In the data rows, the value 128 means zero.
A hidden rule labels the rows of this table. It goes by one to three of the table's principal directions, not those with the most spread.
[ 96 104 115 123 152 127 115 117 131 142 110 111  78 146 142 108  96 113
 104  71 148 119  84 120 116 105 162 157 134 143 116 160 156 145 150  94
 131 183 173 145 132  99 105 114 121 133 154] 1
[108 133 133 130 130 130 139 165 130  95 113 130 156 103 109 126 141 164
 157 125 140 110 124 139 100  68 143 116 132 147 140 136  84 138 125 119
 148 139 161 135 125 108 130 127 143 137  95] 2
[112 182 159  97 143 141 158 206 157  37  79 137 168  77 134  96 103 163
 150 145 147 143  93 123 115   0 119  55 168 166 143 171  72 170 107  98
 157  92 173 145 145 121 187 151 126 117 134] 2
[120 105 123 148 144 105 121 155  89 172 108 129  94 130 126 147  77 126
 128 123 152 129  87 138 128 123 142 166  97 149 142 140 143 125 157 107
 107 163 133 139 135 142  93 126 101 123 137] 2
[132 140  93 130 144 148 119 125 134 121 128 127 141 171 124 107  86 108
 105 122 117 134 126 136 145 146 136 118 153 115 103  87 133 114 144  92
 104 103 120 129 125 116 163 114 102 149 110] 3
[141 120  90 116 136 137 112 119 106 143 123 125 117 168 127 134  91 117
 119 118 145 108 100 149 122 140 153 130 142 120  95  89 128 130 146 103
 118 119 117 133 127 107 137 107 110 153 125] 2
[108 138 133 118 150 141 128 118 133 118 126 129 124 146 127 104 111 128
 123 113 130 128 111 134 135 105 148 125 138 123 131 129 157 119 123  93
 113 137 144 146 128 108 136 120 120 145 125] 1
[ 89 119 124 110 153 130 127 178 152 121  80 119 117 122 161 107  97 129
 112  93 143 139  86 101 106  57 138 122 161 168 116 169  78 171 173  98
 149 167 202 130 136 113 146 117 115 115 147] 2
[ 78 119 111 146 112 111 138 117 125 123 115 123 118 156 126 103 158 151
 136  83 157 130 149 116 123 163 127 189 108 129 147 135 163 138 122 131
 158 158 134 148 114 121  92 145 121 122 111] 1
[155 158 149 100 129 146 141 133 162 120 108 129 151  89 151 129 129 163
 125 156 131 155 109 124 136  98 108  83 135 136 151 175  95 157 117 103
 142  97 134 121 154 147 147 146 133 124 143] 1
[203 124  84 100 133 154 117 104 156 149 105 113 132 138 138 144  83 108
  92 131 122 162 117 131 147 167 104  93 155 140  93 129  61 163 179 120
  99  57 116 103 176 137 147 118 107 117 163] 2
[120 146 166 154 130 119 136 133 120  89 172 147 151 124  98 122 149 102
 136 157  82 116 178 118 136 119 125 110 134 112 130  83 159  80  96 163
 103 102 101 154  89 131 145 136 145 119 109] 2
[154 139 125 112 141 139 125 104 144 136 122 117 114 143 135 112  95 103
  99 131 120 153 117 125 157 154 115 113 141 119 118 130 152 128 128 115
  98  95 112 134 149 136 146 129 107 123 165] 4
[ 95  97 136 150 146  98 111 163 146 159 108 113  98 124 147 119 127 119
 112  80 120 123 116 107 105 106 141 146 128 143 125 166 126 116 165 131
 138 179 174 140 118 125 110 122 126 114 157] 2
[173 137 148 151 143  91 122 159  98 158 130 147  92 126 138 133  98 108
 109 152 121 116 122 127 135 132 130 123 121 115 129  95 138 109 127 140
 119  90  82 149 113 166 144 138 128 134 151] 4
[117 142 116 135 124 125 141 111  77 139 138 148  83 147 146 116 116 126
 109 139 136 108 112 125 167 144 135 177 116 118 132 113 197 136  95 123
 142 137  72 132 107 160 114 158 115 126 117] 2
[127 153  92  69 121 215 150  90 206  70 105  98 183 114 105 108 102 176
 139  65 173 150 104 137 111  58 156  67 158 162 107 164  65 189 142  57
 144 105 184 108 184  75 139  97 136 154 118] 1
[115 156 128 145 113 110 160  84 114 113 127 138  87 140 145  79 185 158
 106 129 123 127 165 113 187 175 105 193 112 111 175 149 204 137  68 154
 157 106  68 158 108 167  99 196 134 109 118] 1
[146 126 113 120 142 158 102 144 103 126 138 134 138 141 117 151  61  97
 131 132 129  92  83 157  95  76 170  85 158 128  72  78 118 108 138  81
 101 130 132 119 114  85 163  71 120 165 124] 2
[ 69 134 147 142 137 112 134 173 140 109 109 134 128 123 145 106 127 145
 134  94 142 131 116 102 107  69 142 132 128 148 143 158 134 131 140 107
 158 164 172 155 107 125 124 140 125 121 127] 1
[ 88 141 113 147 128 133 146 129  89 122 121 141 107 138 125 103 111 122
 114 133 121 112 126 131 166 138 120 197 130 134 142 116 204 126  77 116
 122 166  95 116 105 132 123 138 102 106  98] 4
[110 124 137  93 130 178 128 101 152  99 129 118 150 111 121 127 129 144
 154 106 142 127  99 144  98  71 154  98 137 136 119 165 112 146 119  84
 130 171 184 109 148  73 127  89 146 157 119] 1
[125 113 104 139 158 125 118 119  49 177 153 143  94 207 101 131  42  95
 136 134 153 116  89 174 158 168 177 167  90  94 113  41 198  78 149  85
  61 147  84 142 127 132 122  98  78 187  98] 2
[144 158 129 147 127 107 151 130  73 124 131 165 103 147 129 106 133 124
 113 171 116 105 155 135 170 165 113 184 130 106 151  66 176 126  65 146
 130 100  47 132  91 153 148 151 124 125  89] 4
[159 105  93  86 120 161 111  63 163 162 132 106 139 157 147 143 136 107
 105 124 111 164 131 126 146 217  97 117 141 108  93 143 110 147 160 135
 110 115 127  91 168 125 127 117 108 118 156] 4
[170 151 142 130 111 116 144 142 110 113 131 145 135 100 130 135 161 141
 133 180 105 110 153 134 144 129 102 116 137 119 135 111 111 129  86 171
 142  75  71 125 113 158 147 156 144 113 122] 1
[ 98  71 155 131 132 124  98  89 155 145 173 102 117 137 110 155 130  89
 145  77 129 142 122 110  79 135 164 110  91 121 103 157 146 101 180 134
 108 194 192 152 133  94  75  98 148 141 167] 4
[ 86 103 189 172 128  75 145 160 156 138 122 109 120  84 116 128 171 176
 158  98 144 162 147  89 104  93 134 134  57 156 193 209 112 113 174 154
 141 154 180 203 132 170  50 176 151 108 152] 4
[134 143 163 144 142 112 135 143  98 125 155 155 116 128 119 120 122 105
 129 154  96 102 139 136 142 118 138 132 127 102 129  86 177  88  83 143
 113 126  84 136  94 137 148 129 133 134 116] 2
[164 146 106 118 157 157 105 156 159 139 107 120 162 124 131 139  51 112
  97 137 124 153  94 131 124 108 122  62 165 144 102 121  81 131 175  70
  94  81 151 117 160 125 177 105 100 133 148] 1
[137 120 123 124 111 128 126  90 132 143 154 118 130 148 121 126 167 135
 140 126 135 128 155 136 132 184 128 132 107  94 127 108 140 112 124 151
 133 120 109 123 135 135 119 127 140 154 122] 3
[173 142 134 104 145 112 123 164 165 152  87 121 125  91 177 125 154 168
 108 150 134 151 110 117 132 111  99  78 144 134 150 187  35 167 171 134
 163  79 157 121 173 175 154 164 140 128 162] 2
[155 138  91 107  93 168 130  76 132 116 128 115 149 115 124 145 148 144
 127 148 132 125 133 147 142 165 101 130 139 129 121 140 130 154  91 126
 135 107 100  89 147 117 124 128 129 117 121] 1
[122 122 139 121 122 125 121  98  96 109 157 138 125 148 117 137 153 115
 146 155 125 104 136 143 121 135 143 136 127 109 129  98 154 113 101 140
 119 140 121 142 102  99 124 118 146 145 108] 4
[153 109 125 145 123 109 110 127 110 152 131 118 110 132 129 147 121 104
 118 144 119 123 129 124 120 155 121 126 125 126 112 115 126 114 145 149
 112 110 112 147 120 140 121 127 125 120 156] 1
[142 128  77 110 140 174  97  81 164 149 133 105 124 157 148 124  82  83
  64 101  99 129 106 118 143 164 128 112 179 122  71 125 156 131 143  85
 108 124 128 102 135 105 153 102 104 121 158] 1
[146 124 136 120 120 152 110 130 156 109 152 119 180 111 113 156 131  98
 137 155  95 140 147 122 105 125 109  63 153 127  94 114  86 111 146 143
 104 106 147 111 134 112 159 102 136 120 138] 2
[162 133  99 117 104 166 143 118 119 128 111 122 145  92 114 148 120 153
 136 147 127 117 117 157 141 127 110 134 133 146 120 141 107 153  95 122
 128 120  94  78 150 129 123 120 121 115 113] 3
[187 117 129 123 116 125 120  65 147 142 159 121 141 162 118 141 156 115
 122 148 108 148 172 127 130 215 118 107 116  88 117  89 111 112 142 154
 103  65  92 155 126 129 125 127 143 146 135] 1
[ 83 108 115 114 130 150 122 141 120 129 139 123 158 151 104 144  93 107
 155 116 137 131 110 141 115 118 145 127 127 134  99 101 133 113 152 111
 102 178 157 103 134 101 132  90  99 134 108] 3
[156 110 105 119 142 145  94 101 122 167 158 116 135 166 112 151  95  85
 119 135 120 131 123 149 132 176 138 100 134 102  90  78 131  91 170 122
  74 111 123 114 150 120 144  90 111 156 140] 2
[184 127 145 120 108 156 116  52 163 149 184 115 160 108 117 151 189 104
 118 177  56 146 184 134 160 223  78  91 126  79 119 131 151  86  95 178
  91  91  81  89 147 146 133 129 147 116 146] 1
[135 103 163 150 124 106 114 144 117 128 168 135 149 127  95 165 129  90
 159 147 115 132 159 121  92 129 136 100 107 123 116  82 103  88 158 165
  96 126 138 143 111 122 126 100 147 134 127] 4
[116 126 150 174 113  82 140 150  93 155 128 148  92 117 135 119 163 146
 138 122 131 100 152 128 127 145 128 195  90 115 164 121 176 106  80 155
 159 163  87 127  88 151 101 142 143 128 110] 1
[ 66 110 207 167 151  57 120 188  78 129 158 153  73 134 135 116 121  81
 151 122 135 115 118  95  99  84 157 143  89 114 138 115 199  81 131 160
 132 192 148 188  81 149 117 139 136 135 157] 2
[103  80 151 144 133 114 112 121 107 144 173 124 127 146  92 169  94  65
 149 128 106 143 130 122 118 145 142 128  94 130 102 110 161  80 170 156
  66 169 140 145 120 123  90 107 110 109 147] 1
[134 152 142 119 115 124 138 131 148  96 123 129 144 103 144 112 191 167
 138 150 134 131 150 120 126 114 109 104 134 122 156 154  92 148 110 146
 170  99 139 133 133 142 143 159 160 136 119] 3
[168 138 145 120  95 143 144  68 145 115 153 126 142  99 126 129 209 144
 135 169  97 138 183 129 151 185  85 128 119 102 152 145 127 133  74 176
 136  99  90 101 136 141 123 145 165 120 120] 1
[ 98 114 126 146 137 107 118 169  92 126 126 138 112 144 131 132 103 111
 140 125 142 113 110 128 111  93 151 142 124 140 122 108 123 118 154 122
 128 161 151 136 108 122 130 116 121 140 114] 1
[101 128 145 147 138 106 138 158 143 133 114 123 108 119 129 105 121 149
 125  81 149 123 121 108 111  89 154 140 112 141 142 144 134 130 139 117
 154 147 147 162 118 137 110 138 135 132 137] 3
[140 103 135 134 143 115 109 128  92 181 137 139  99 144 142 151 103  94
 119 148 112 125 108 138 135 156 130 149 115 115 119 115 149 105 143 130
  96 158 115 113 123 137 122 109 111 131 139] 1
[123 135 163 141 134  89 149 139 123 119 120 142 109 132 130 105 158 160
 143 123 147 127 145 122 122 111 146 151 102 123 175 126 124 130 116 137
 149 122 128 173 107 134 113 148 153 146 111] 1
[128 157  84 130 122 117 133 122 137 107 110 128 108 127 152 100 169 150
  84 118 123 102 146 114 162 142 109 153 166 136 138 141 134 161 105 151
 181  87 104 128 119 147 134 184 138  98 123] 2
[136 144 148  97 152 122 125 171 168 114  81 121 147 103 160 117 136 170
 128 138 156 145  98 117  93  61 130  75 156 148 153 167  35 171 162  94
 159 107 201 152 148 116 164 131 146 145 139] 1
[112 102 142 147 147 142 116 141 160 141 141 106 154 126  97 143  75 104
 131  98 115 157 121 114 104 102 150  91 114 147 108 134 112  94 191 100
  76 144 174 153 139 118 114  97 113 129 146] 3
[ 74 122 122 149 138 139 122 130 115 121 159 137 163 167  91 131 102 100
 137 118 104 119 144 134 128 139 148 145 129 119 111  72 183  76 128 110
  87 162 128 137  93  99 128 104 100 126  87] 1
[176 148 115 125 136 124 112 142 104 161 133 140 127 119 142 148 118 122
 106 183 108 107 116 151 152 153 111 110 146 107 123 100 130 113 111 132
 122  90  81  99 133 158 164 137 120 132 129] 4
[155 138 153 133 129  95 124 123 125 141 141 137 102 125 157 123 163 126
 109 160 114 123 141 111 136 153 118 122 123 101 143 127 138 124 113 155
 150 101 101 152 109 160 137 161 151 132 146] 1
Here are more rows. What is the label of each one?
[153 134 111 100 133 148 117 135 123 118 140 133 152 137 125 157  71  75
 118 171 108 149 109 134 150 136 107  84 157 134  89 101 114 129 148 133
  87  95 115  96 148 133 169 118  95 105 146] -> 3
[147 149 132 125 144 126 131 186 112 119 103 146 143 105 134 132 105 143
 133 161 135 121 108 139 122  76 125 101 148 144 135 116  71 143 136 112
 132 104 136 118 135 138 167 126 127 137 111] -> 1
[106 132 107 133 127 129 139 147 147 144  90 115 116 113 146 105 132 166
 110  86 147 126 116 114 130 118 124 156 132 148 137 167 122 159 132 111
 168 146 140 123 138 145 114 147 119 114 133] -> 4
[107 121 126 136 120 116 147 126  96 142 114 136  98 132 118 127 107 143
 141 100 159 120 110 139 135 132 140 188  94 139 144 136 180 139 102 120
 135 166 104 131 124 130  85 134 111 118 123] -> 1
[158 105 112 127 140 135  96 115 146 144 142 115 144 158 126 150  92  77
 108 135  98 154 129 122 121 168 120  87 144 119  84 108 100 107 186 126
  81  99 139 134 137 119 145 107 108 126 156] -> 2
[197 126 120 128 119 127 100 114 162 141 163 121 181 118 114 172 166 102
 110 183  70 124 184 130 121 188  96  70 161 105 104  79  64 101 143 177
 107  56 108 106 124 128 166 117 154 116 127] -> 3
[167 156 115 124 115 139 133  79 142 132 134 129 125 133 144 112 162 135
  91 151 105 125 159 122 161 190  99 138 148 103 136 115 155 137  81 136
 139  78  74 123 119 142 144 149 138 120 128] -> 1
[148 150  77 101 135 216 120  82 205  84 114  95 198 125 102 112  98 115
  90 116  82 144 138 140 138 127 109  79 206 145  89 131  99 137 117  72
  83  90 155  91 153  61 178  82 114 114 117] -> 1
[190 148 110 117 104 151 121  70 123 102 170 135 155 141 119 139 174 108
 118 188  82 104 178 147 147 188 106 102 161  87 104  67 125 113  78 163
 119  58  64 108 107 115 167 125 155 139 103] -> 3
[115 136  87 112 107 164 145  78 132 117 110 118 131 147 119 103 150 184
 142  83 171 115 124 155 128 145 144 168 120 123 137 138 148 157  93  89
 158 143 120 116 140  95 102 121 129 158  92] -> 1
[ 86 141 134 136 116 126 148 148 157  75 103 126 155  99 116 107 169 168
 146  96 134 121 150 120 108  80 123 140 140 158 155 167 116 145 100 132
 164 141 162 137 115  99 116 142 145 102 107] -> 4
[154 123 133 136 162 116 102 129 114 149 152 139 109 152 141 137  92  66
  85 158  71 125 122 117 150 149 126 104 154 110  94  99 147  93 154 138
  83  99 105 148 110 144 152 135 111 114 156] -> 2
[156 126 143 128 135 129 112 118  84 130 150 146 114 143 128 144 111  94
 136 167 114 108 117 151 126 123 141 115 133 107 113  89 145 100 114 127
  95 121 105 128 111 114 147 101 132 154 127] -> 3
[115 151 141 129 133 121 148 157  90  99 124 158 121 128 129 111 119 131
 141 148 122 104 119 143 145  89 135 143 135 124 135 108 156 123  82 129
 135 132  97 127 104 130 147 139 121 129 102] -> 2
[133 130 103 123 117 170 130  73 121 108 150 123 140 149 110 122 131 124
 126 129 113 119 137 142 141 152 135 132 136 113 106 109 153 123 106 111
 111 121 105 125 123 105 124 117 127 144 104] -> 3
[103 128 140 128 119 140 147  86 133 113 134 118 109 132 117 103 134 127
 128 101 134 142 137 114 145 139 126 156 111 130 137 151 186 133 102 130
 121 144 119 149 131 127  96 138 125 114 143] -> 4
[142 115 102  93 137 168  99  98 122 134 168 121 145 171 104 156  72  74
 136 120 136 120 103 156 117 133 163  79 146 109  63  65 133 103 161 107
  81 124 133 102 148  89 154  68 113 166 135] -> 2
[113 106 107 117 127 160 120  64 119 132 169 122 152 170  89 147 121 102
 144 132 122 144 143 152 145 185 137 145 110 112 121  96 158 104 141 119
  72 152 133 109 143  95 106  97 115 143  95] -> 2
[114 133 141 124 129 128 125 136 137 119 137 137 133 136 147 119 135 116
 128 125 123 136 133 111 121 120 127 113 136 119 120 124 127 125 135 129
 140 135 140 124 117 130 147 125 132 135 130] -> 2
[140 111 188 166 108  97 132 117 115 134 175 142 124  94 112 144 196  95
 145 163  64 126 198 113 134 173  89 142 101 103 141 125 166  76  86 217
 109 136  86 121 100 155 108 138 158  94 140] -> 2
[114 123 132 135 130 125 128 117 168 123 122 112 128 118 135 109 164 136
 112  98 110 143 152 101 130 137 112 124 134 134 133 172 122 131 144 146
 140 123 151 144 135 136 111 152 137 105 150] -> 2
[ 92 145 183 162 130  74 162 166  86 136 109 161  76 103 148  97 163 179
 154 121 160 125 128 122 143  95 130 191  69 129 207 171 183 125  86 140
 167 163 108 157 112 177  86 178 139 130 119] -> 3
[ 97 151 124 116 131 132 147 165 181 106  84 117 129  90 157  91 152 196
 123  70 174 133 111 102 108  52 140 114 138 160 155 196  73 186 145  99
 206 137 188 129 151 137 128 155 151 134 129] -> 1
[129 161 156 138 143 110 123 139 103 116 149 148 125 135 133 116 136 134
 129 168 125 111 126 136 139 111 139 105 127 100 151 101 168  92 101 118
 125  97 105 168 104 144 152 151 136 155 119] -> 1
[ 90 153 124 118  92 129 168 148 148  79  87 122 133  71 137 106 194 213
 150  97 173 101 133 117 112  57 127 156 132 169 170 189 102 192  77 139
 221 146 147 122 124 125 104 165 164 105 106] -> 4
[130 113 150 130 132  90 124 157 141 130 125 128 120 122 133 141 135 129
 139 117 141 130 127 115  97 103 145 115 115 137 136 135  90 133 157 148
 147 131 156 153 119 126 119 132 147 128 143] -> 4
[137 131 166 151 136  94 128 151 116 109 142 138 124 107 115 128 168 136
 139 154 110  92 152 128 103  92 145 118 130 121 149 107 111 106 107 156
 137 115 131 169  90 119 133 135 172 139 112] -> 2
[106 102 111 142 122  92 132 147 148 167  95 113 102 133 147 130 122 148
 117  77 167 158 122  98 120 152 126 172  94 156 150 168 105 162 183 131
 160 155 156 138 141 155  82 150 115 105 147] -> 1
[117 180 133 129 101 130 163 164 166  69 102 133 176  61 127 112 202 213
 145 133 144 112 163 119 121  64 107 109 147 158 177 165  75 166  82 144
 203  88 135 121 126 141 138 174 169 107  93] -> 4
